Read these off the row that follows.
1) Find the median of all entries.
2) Find the minimum.
3) Find the entry just left of 142.
[115 115 123 137 123 118 111 106 131 142 119]
1) 119
2) 106
3) 131

Questions about the table below.
1) The bottom-right entry?
2) The entry in the top-left corner?
3) The largest entry in the first column?
4) The 2nd smallest entry?
5) The entry just right of the smallest entry?
6) The entry in the top-right corner?
7) The top entry of the column that holds the smallest entry?
8) The minimum?
[[124 145 132 124 130 137 134 128]
 [146 146 115 134 128 117 123 114]
 [146 146 115 133 131 119 117 116]
 [125 155 136 122 127 125 137 120]
 [118 127 135 120 135 141 123 135]
 [125 134 130 123 133 141 127 136]
 [147 148 112 138 131 114 114 107]
 [125 137 131 119 134 142 126 137]
 [121 141 136 118 132 136 129 130]
 [116 117 138 115 138 142 114 140]
 [126 152 149 115 123 106 139 115]
 [127 110 144 134 134 135 141 138]
 [126 150 146 119 126 108 135 117]]
1) 117
2) 124
3) 147
4) 107
5) 139
6) 128
7) 137
8) 106

Questions about the table below.
1) What is the entry just right of the smallest entry?
2) What is the entry just right of 141?
3) What is the entry just right of 133?
4) What is the entry just right of the largest entry?
((116, 132, 146, 120, 119, 141, 140, 122), (145, 150, 129, 120, 133, 118, 136, 123), (105, 110, 136, 118, 126, 132, 126, 116))
1) 110
2) 140
3) 118
4) 129

B =
125  121  129  126  132  121  129  135  121  128  132  132  122  122
124  132  150  135  128  127  132  127  131  127  132  128  124  114
131  126  154  136  123  129  128  124  128  127  123  131  145  124
132  130  135  123  128  125  131  130  128  132  130  130  119  126
128  127  106  117  137  123  125  131  129  126  135  125  127  135
131  134  130  130  128  129  129  131  126  130  126  131  126  142
Counting starts at 1.
The entry directly above the smallest entry?
A: 135
The bottom entry of the column that holds the smallest entry?
A: 130
The maximum?
A: 154
The bottom-right entry -> 142
The entry at row 1, column 3?
A: 129
The entry in the top-right corner is 122
The entry at row 1, column 2 is 121
The entry at row 2, column 1?
A: 124
The entry in row 1 and column 1?
A: 125
The entry in row 3 and column 2?
A: 126
The entry in the bottom-left corner?
A: 131
The entry in row 3 and column 1?
A: 131

a =
array([[128, 133, 130, 133, 136, 132, 114, 110, 122, 111, 139],
       [109, 132, 147, 138, 116, 127, 121, 128, 131, 125, 114],
       [133, 134, 116, 141, 126, 133, 146, 144, 109, 127, 135],
       [137, 110, 140, 141, 121, 137, 141, 108, 124, 139, 112],
       [145, 128, 117, 128, 113, 111, 140, 144, 140, 140, 142],
       [127, 129, 134, 107, 146, 148, 141, 137, 107, 122, 109],
       [149, 138, 127, 135, 140, 148, 137, 139, 145, 144, 123],
       [110, 118, 129, 133, 147, 109, 118, 140, 128, 118, 142],
       [139, 130, 128, 139, 133, 144, 115, 140, 118, 115, 136],
       [137, 139, 123, 117, 115, 142, 126, 144, 131, 131, 147],
       [123, 121, 133, 120, 107, 129, 130, 132, 116, 124, 114],
       [107, 140, 114, 144, 127, 124, 126, 145, 136, 136, 115],
       [141, 119, 136, 137, 129, 139, 126, 107, 109, 121, 145],
       [115, 129, 148, 110, 121, 110, 140, 139, 117, 141, 118]])
Counting starts at 1.
The entry at row 3, column 1 is 133
The entry at row 2, column 1: 109
Find the entry in the top-left corner.
128
Find the entry just right of the largest entry.
138
Find the entry directly below the largest entry.
110
The entry directly above the largest entry: 127
The entry in row 1 and column 3 is 130
The entry at row 2, column 2: 132
The bottom-left entry -> 115
Find the bottom-right entry.
118
Find the entry at row 1, column 2.
133
Find the top-right entry.
139
Find the maximum.
149
The entry directly above 120 -> 117
The entry at row 3, column 3 -> 116

Read these off the matrix that follows.
1) Give the third entry on the diagonal from the top-right corner.
2) Give the smallest entry in the first row.
3) Give the smallest entry in the last column.
4) Give the entry directly above the smallest entry.
5) Give the bottom-left entry.
6) Give the largest entry in the first row.
7) Give the entry in the bottom-right corner.
8) Give the second-last entry, reading row by row.
[[133 133 133 122 130 143 138 133 129 139 148 151 141]
 [101 121 126 144 119 112 123 131 124 110 118 116 116]
 [114 109 122 146 121 122 123 136 127 121 111 113 107]
 [111 132 112 136 119 134 135 120 131 141 138 139 137]
 [144 122 131 132 139 123 136 123 126 118 119 127 125]
 [108 107 107 141 122 113 123 130 126 112 109 118 113]
 [129 113 116 132 130 122 121 120 125 114 106 113 120]
 [138 125 130 140 135 128 122 138 120 128 123 128 126]
 [135 124 122 128 127 136 138 137 125 139 147 129 126]
 [132 135 129 132 126 125 118 119 129 119 126 149 138]]
1) 111
2) 122
3) 107
4) 133
5) 132
6) 151
7) 138
8) 149
